In the rows, zero is written as 128.
Each run below is a few steps of one of 8 hidden systems, one row a step.
V, seq 1, 8 rows:
[[128 126  91 162  63 121 122 150 103 135 120 174 131  78 161  80 133 169
  105 129]
 [ 72 100 110 166 150  73  67 142 133 100 117 134 137 153 137 123 183 148
  123 120]
 [150 122 183 146 118 141  82 100  90 107 118 130 146 146 117 155 137 117
   66  69]
 [155 172 121 144  56 124 112 165 134 154 155 166 151 164  86 140 126 155
  111 129]
 [ 98 111 146 115 129 127 109 186 152  74 112 138 135 206 127 140 116  99
  146 162]
 [186 147 157  85 132 147 151 132 123  74 157  98 124 153 149 167 134  98
  147  74]
 [168 129 116  96 148 128 159 146 153 175 185 145 103 139  59 138 101 124
  152 129]
 [119 102 117  96 147 159 166 155 127 116 102 167 109 125 147  74  74  80
  157 155]]
A, seq 2, 8 rows:
[[148 138 113 101 178 133 159  63 115 133 104  98 117  75 163 122 128  99
  162 115]
 [122 171 107 145 122 138 153  67 123 206 117 117 142  72 126 103 126 142
  127 140]
 [ 55 137 121 149 135 131 133 101 142 153  68 103 147 116 155 104 118 127
  137 198]
 [111 143 127 138 103 121 136 106 133  99 102  59 134  93 193 162 155 162
  138 163]
 [122 113 132 161 106 105 106 111 138 158 137  91 120  95 107 180 143 196
   99 169]
 [126 102 146 145  78 125  93 149 129 117  82 142 128 136 115 162  92 153
   98 206]
 [158 133 100 117  76  89 107 181 146  75 128 135 124 149 143 172 142 159
  155 168]
 [179  91 115 117 152  73  79 130 134 110 140 145 104 137  80 188 143 142
  137 131]]
Z, seq 3:
[[144 148 164 106 161 149 153  89 149 173 155  74 125 141  78 179 115 124
  128 134]
 [137 147 151 112  78 175 181 153 149 154 142 105 121 127 117 144  75 144
  123 188]
 [ 94  97 126 112 132 135 166 163 156  90 124  81 101 112 177 135 116 145
  157 192]
 [149  83 113 123 158 107 142  97 125 122 136  88  87  49 151 151 138 162
  135 142]
 [147 117  85 150  93 109 126 110 114 180 114 158 115  54 120 111 113 175
  115 167]
 [ 91 130  96 151 108 108  98 113 115 123  47 156 148 110 166  96 126 124
  134 181]
 [125 159 114 140 146  85  80  69 115 109  79 104 159 127 155 157 180 120
  145 116]
 [134 169 139 155 118 107  84  82 129 181 123 120 159 149  70 170 149 145
  103 125]]
T, seq 4 (8 x 20):
[[101  68 144 128 182 111  93 137 142 136 116 150 109 162  66 142 102 113
  116 165]
 [200 141 141  78  98 158 161 140 119  83 116 127 117 127 155 156  88  99
  150 138]
 [143 131  67 119 154  72 125 134 157 164 168 139 107 116  88 138 154 153
  174 143]
 [119  91 140 111 179 152 138  89 111 133  71 142 114 101 133 104  78  78
  129 154]
 [166 202  93 112  81 130 166 110 132 138 128 106 146  99 170 133 143 138
  171 132]
 [ 60 117 113 158 185  93 101  90 146 173 113 110 135 126 102 118 156 138
  132 152]
 [131 141 182 124 107 181 147  92 105 107  79  86 144 116 172 145  99 106
   99 138]
 [122 160 107 150  84  95 122 144 156 144 165  91 136 131 123 169 172 193
  133 150]]
M, seq 5:
[[105  84 196 129 147 190 159 121 115 119 127  92 113 113 140 122  87 115
   81 122]
 [127 125 117 141  79 139 167 158 128 110 166  94 111  76 187 118 145 183
  120 124]
 [ 68  47 125 162 168 117 113 144 126 131 136 140  97  98 127  89 132 150
   98 130]
 [158 102 155 141 100 146 114 117  80  81 116 136 125  92 172 122 132 132
   80  73]
 [115 130  78 164 102  94 109 157 122 141 167 168 130 109 133  83 174 170
  121  88]
 [ 95 101 160 151 153 141  88 131 102 117 113 174 143 166 109  89 124  90
   85  77]
 [159 180 136 127  85 140 131 147 115  98 164 131 153 160 152 126 165 123
  124  50]
 [ 93 121 122 133 153 126 133 177 156 156 190 154 125 180  77  97 137 124
  132 100]]
A, seq 6 (8 x 20):
[[134 174 150 121 161 140 123  47 119 178  94 105 158 135  99 145 120  90
  129 122]
 [106 200 143 116 113 164 166 100 150 166 105  86 163 150 134 133 110 106
  150 166]
 [ 97 138 135 108 155 139 173 118 168 137 132  50 118 122 144 158 125 136
  164 184]
 [152 105 144 116 119 148 165 103 132 142 126  80  98  64 136 165  93 161
  122 180]
 [137 113  95 134  80 123 146 146 138 162 118 145 108  77 123 125  89 174
  129 208]
 [123  92  79 128 120  82 107 146 135 100  83 149 109  97 157 130 124 150
  157 200]
 [175 124  86 136 109  69  80 101 108 105  96 144 126  88 148 161 160 156
  139 133]
 [145 153 106 152 113  78  60  94 119 158  96 163 155 141  83 155 148 140
  117 139]]
Z, seq 7, 8 rows:
[[123 133 145 121 168 112  93  82 140 154  84 118 143 159  76 175 112 102
  135 174]
 [180 183 144  96  89 140 138 108 137 132 105 107 148 152 113 189 102 115
  148 171]
 [105 138 122 110 136 116 143 148 179 138 132  87 124 164 105 171 120 138
  168 204]
 [152  99 158  97 153 144 151 103 139 121 109  79  99 105 124 185  87 125
  137 185]
 [168 139  93 107  91 115 164 135 149 146 138 108 106  80 134 159 110 169
  160 194]
 [ 94  90 100 129 150 111 134 117 146 148  88 120 106  88 131 124 103 143
  149 217]
 [160 138 107 118 122 115 127  69 110 123  67 109 125  66 169 151 121 131
  148 168]
 [115 165  80 150 116  83 109  91 143 178 102 119 147 102 122 141 155 164
  149 177]]
W, seq 8 (8 x 20):
[[ 94  81 174 163 114 146 123 150 120 106 161  91 114 116 144 137 143 172
   68 107]
 [136  84 157 150  73 154 131 176 108  97 155 136 108 107 148 122 115 168
   72 112]
 [130  81 117 146  86 117 108 201 119  81 151 175 110 132 141 109 131 158
  103 116]
 [145  89 122 134 124 114  92 171 100  75 135 192 120 146 136 100 136 114
  112  73]
 [156 135 112 128 117 125 110 153 103 127 143 209 137 154 105  81 127 103
  119  64]
 [107 150 116 126 141 135 121 157 130 143 137 189 149 189  95  74 124  83
  137  94]
 [102 171 139 112 157 153 148 136 137 131 148 136 155 193 124  91 140  72
  150  73]
 [109 160 146 112 167 160 173 130 150 164 187 103 134 163 101 109 136 102
  140  80]]
M, seq 9 (8 x 20):
[[127 100 125  92 179 154 193 132 139 112 156  94  89  92 163 108 113 110
  162 118]
 [135  98 120 116 155 159 187 108 118 155 146 116  94  52 151  87 100 130
  131 122]
 [ 98 118 117 146 122 160 165 106 106 151 109 127 123  57 178  64 112 136
  114 130]
 [ 71 126 129 170 136 138 129  92 107 137 115 102 139  80 180  82 159 145
  100  99]
 [ 91 126 155 181 118 139 109  98 104 153 143 107 142 101 135 112 160 163
   67  79]
 [ 96 123 159 181  76 141 102 151 112 134 146 133 146 137 126 115 143 170
   61 104]
 [ 89 104 153 163  98 122  89 183 127  84 147 135 139 172 137 128 159 153
   88 101]
 [141  87 149 134 129 112  94 180 126  75 175 142 114 170 116 149 155 140
  104  74]]
T, seq 10 (8 x 20):
[[ 88 133 136 151  91 161 125 145 102 120  83 168 153 132 166  62 106 109
  102 128]
 [115 182 117 144 109 110 105 140 128 100 146 123 165 175 156 123 193 125
  138  67]
 [108 110 176 152 164 142  98 109 116 154 155 130 136 164  74 130 136 117
   76  69]
 [143 141 168 120  69 186 156 178 125 127 149 146 135 163 115 121  79 122
  100 131]
 [105 119 106 116 141 104 130 201 165  97 177 138 118 187 117 126 150 130
  164 127]
 [149  75 155  98 198 146 142 125 116  99 154 131  95 129 119 122 114  86
  129  73]
 [176 140 107 110  98 155 187 144 123 163 179 151 106  84 124  94 102 141
  134 108]
 [ 66 115  80 137 157 116 145 155 147 149 126 161 123 125 140  53 129 118
  160 146]]
U, seq 11:
[[137  88 124 129 143 117 117 162 141 168 171 177 102 147  46 124 103 140
  110 134]
 [143 113 135 102 118 165 148 159 107  84  98 175 122 138 162  83  82  77
  137 121]
 [117 142  75 107 176  92 145 144 156 121 164 124 119 141 139 111 169 116
  196 108]
 [117  84 157 124 206 142 123  89 122 166 130 135 110 129  72 120 101  95
  107 111]
 [117 168 127 122 104 185 188 123 112 151 126 135 144 105 167  62 103 102
  131 107]
 [ 39 136 115 145 163 111 129 143 166 137 133  93 140 166 136 111 163 132
  156 155]
 [117 100 192 135 172 159 121  83 105 110 128  81 128 124 136 145 136 110
   86  76]
 [120 156 123 154  75 152 167 143 127 166 182 115 130  93 143  97 141 177
  104 102]]
F, seq 12:
[[ 68 149 108 159 134 136 154  92 131 180 119 101 140  78 158  78 148 148
  128 138]
 [ 50 108 156 171 140 143 123  98 125 140  99  81 137 102 158 114 137 150
   90 149]
 [ 90 142 160 176  71 150 117 121 108 120 113  98 153 113 172 123 148 165
   75 118]
 [ 91 109 143 174  78 113  89 167 132 111 141 117 134 140 131 148 155 187
   82 142]
 [142  87 162 145  81 127  85 171 110  69 119 147 124 149 135 158 122 149
   81 127]
 [180 119 110 131  80  97  89 176 113  84 149 178 125 150 122 147 147 149
  118  98]
 [174  89 116 114 148  87  80 155 125 102 138 186 109 161  78 151 127 117
  132 114]
 [186 139 114  94 148 118 112 125 111 111 116 191 129 159 103 122 113  71
  153  92]]
F, seq 13:
[[195 137 101  98  91 121 139 114 112 106  83 144 118  85 160 149  97 126
  156 170]
 [161 140  66 124 132  68 110  97 137 154 107 139 119  85 119 153 144 153
  168 170]
 [145 128 125 122 148 114 102  66 116 150  54 134 135 106 111 154  98 107
  135 184]
 [137 204 100 128  96 114 119  83 127 151  69 126 170 128 146 138 136 117
  159 164]
 [105 156 131 130 141 101 109  93 157 144  98  76 146 149 113 189 145 139
  148 189]
 [156 168 168 114  84 159 140 100 127 128  89  87 148 135 133 185  97 125
  120 176]
 [146 167 106 121  64 115 144 152 157 136 133 104 133 127 134 170 126 171
  153 196]
 [155  90 133 108 119 113 128 135 143  99 104 101  98 105 135 190 100 151
  141 207]]
V, seq 14, 8 rows:
[[153 125 102 116  66 132 167 173 138 101 140 119 106  88 174 133 115 172
  147 175]
 [125  61 102 119 182  75 110 141 145  92 139 112  85 108 134 155 151 147
  154 148]
 [190  89 133 123 144 125 110  89  84 121 113 160 106  75 121 132 110 120
  100  91]
 [149 152  64 146  98  86 100 127 117 168 118 200 141 109 107  94 137 143
  139 130]
 [ 78 128 124 145 163 105  74 113 122 107  65 151 159 174 134 112 144  86
  136 133]
 [148 197 162 132 113 147 116  77 107 129 117 100 174 154 135 155 154 104
  115  74]
 [115 172 145 133 103 140 135 134 161 185 146 113 149 173  68 155 112 140
  125 168]
 [108 124 160 106 106 170 161 161 144  87  98  98 127 155 163 140  86 108
  139 188]]
U, seq 15 (8 x 20):
[[124 101  91 146 142  66  64 158 131 118 135 185 125 161  88 128 159 138
  131 119]
 [184 126 135 113 134 131 100 117  90 108 114 195 134 147 108 116 114  80
  116  68]
 [150 180  86 109 117 120 142 156 140 156 161 180 143 166  98  95 130 105
  169 106]
 [109 117 150 101 182 140 125 142 146 123 119 146 134 201  86 126 100  66
  149 137]
 [154 151 148  82 159 174 191 122 130 119 160 102 121 140 142 116 111  78
  157  82]
 [ 83 118 126 119 165 147 182 153 171 174 176 101 106 132 102 105 113 134
  149 155]
 [ 78  76 168 125 171 174 161 125 125 106 107  96 110 112 164  99  95 103
  113 142]
 [ 93 130 108 141 145 131 168 115 131 129 156  82 116  72 187  94 167 154
  141 100]]
W, seq 16:
[[102  92 126 131 213 110 102 103 115 114 126 142 124 137 125  99 157  91
  133  68]
 [142 171 134 135 116 171 157  88 100 185 135 149 147 102 122  78 111 108
  106  78]
 [ 44 147 114 157 124 133 140 158 161 174 140 126 145 157 116  86 135 142
  131 162]
 [ 75 126 175 134 160 155 133 118 128  83 126  68 143 158 175 129 158 105
  117  90]
 [155 137 154 138 107 152 157 124 122 156 199  94 117  99 114 144 141 170
   93  76]
 [ 90  65 149 138 118 154 146 181 142 135 142 136  98 124 110 110  82 153
   96 178]
 [124 109 121 121 104 139 146 169 116  51 124 121 118 114 212 105 139 129
  140 113]
 [153  94  96 145 144  85 100 139 114 126 180 158 104 101 112 120 171 161
  118  66]]

Which system made each run below?
seq 17 (2 x 20):
[[163 160 146 120  52 139 128 169 144 128 142 128 139 167 101 176 107 152
  118 167]
 [115  83 124 113 165  90  98 172 159  96 132 138 108 181  91 163 126 122
  151 167]]
 : T
seq 18 (2 x 20):
[[ 80 109  94 129 136 123 166 183 153 108 168 118 107 118 175  79 150 146
  158 126]
 [124  60 152 132 177 139 138 110 108 107 149 100  90  78 149 124 133 137
   99  87]]
 : F
seq 19:
[[190 108 128  97 140 133 149  97 103  86 117 110 103  71 173 149 122 120
  141 106]
 [161 124  71 129 144  80 120 105 132 185 148 160 107  82  83 126 134 155
  148 139]]
 : V
seq 20, 2 rows:
[[ 85 131 190 160 105 156 116 109 128 131 111  71 149 142 133 163 130 151
   75 147]
 [133 123 160 145  67 129 114 156 133  89 141  86 128 134 150 185 144 181
   94 146]]
 : Z
seq 21, 2 rows:
[[ 91 105 124 153  97  96  79 186 146 100 118 150 134 177 113 145 139 157
  116 173]
 [170 123 164 112 121 132  97 131 101  53 111 133 138 166 147 164 138  97
  115  78]]
 : W
seq 22, 2 rows:
[[131 118 111 138 139  72  58 117 115  72  87 140 144 152 146 158 174 122
  136 117]
 [194 134 151 134 119 119  85  78  92 140 115 148 136 121  87 172 125 125
   90  90]]
 : T
seq 23, 2 rows:
[[153 159 169 110 125 170 164  69 123 153 110  67 135 105 132 166 102 118
  121 144]
 [122 137 115 129  98 119 155 138 163 157 143  79 114 102 125 166 121 183
  143 204]]
 : W
seq 24, 2 rows:
[[ 77 132 110 123 190 135 165 125 157 182 164 118 122 135 104  81 133 111
  157 120]
 [ 74 128 149 123 178 174 179  98 130 146 129  82 128 110 161  85 123  99
  133 112]]
 : W
seq 25:
[[ 60  89 133 173 126 147 133 127 115 155 113 132 124  85 147  73 117 153
   84 142]
 [ 97 115 157 167 108 141 108 113  98  92 111 101 141 103 188 117 159 149
   80  89]]
 : M
seq 26, 2 rows:
[[146  89 177  99 176 155 128  99 124 130 103 120 110 139  88 161  73  86
  114 149]
 [186 179  91 103  70 142 175 130 121 140 127 145 131  90 158 112 106 131
  160 140]]
 : V
seq 27 (2 x 20):
[[142 189 124 104  96 161 166 135 119  98 117 127 153 146 186  96 128  87
  161  99]
 [ 80 143 111 125 193 122 157 121 160 165 175  95 126 142 114 103 163 118
  162 102]]
 : M
seq 28 (2 x 20):
[[189 129 147 109 146 151 157  76 109 152 158 102 106  76 117 152 117 128
  113  84]
 [111 139  94 143 110 137 152 137 138 205 137 171 125 104  93  76  94 143
  128 165]]
 : F
seq 29, 2 rows:
[[134 113 137 114 137 173 154 134 102 139 110 184 122 121 125  64  73  79
  117 110]
 [129 195  83 113 108 130 161 151 142 135 155 144 149 149 151  86 154 113
  177  97]]
 : T
seq 30:
[[127  69 149 111 175 143 157 109 139 142 127  93  83  87 111 150  86 134
  125 175]
 [144 123 100 117  98 138 170 121 120 117 104 111 107  52 191 115 110 149
  148 172]]
 : W
seq 31:
[[ 57 105 134 153 185 133 106 108 122 161 106 153 141 145 105  73 126  96
  110 116]
 [153 177 173 131  95 167 136  98 101 106 128  94 159 134 163 145 145 116
  103  66]]
 : M
seq 32, 2 rows:
[[ 88 113 106 121 132 148 189 166 164 161 160 113 102 106 133  89 103 148
  152 178]
 [120  63 117 118 153 132 154 127 118  98 109 115  85  59 179 110 110 137
  135 155]]
 : A
seq 33, 2 rows:
[[129 154 154 112 121 178 176 163 138 148 191 132 132 168 104  99 112 107
  121  80]
 [ 95  89 147 104 185 166 178 159 143 122 164 123 102 142 129  86 103  93
  138 109]]
 : A
seq 34:
[[ 99 143 149 126 144 157 157  83 145 187  99  86 132 109 110 136  91 124
  125 191]
 [ 97 154 127 130 110 133 157 112 148 123 108  54 136 104 181 154 141 153
  150 184]]
 : W
seq 35, 2 rows:
[[149 162 182 103 102 183 165 138 122  86 143  86 142 160 165 148 120 102
  122  94]
 [113 117 120 138 138 107 135 164 163 158 207 110 108 142  82 143 154 175
  129 119]]
 : T
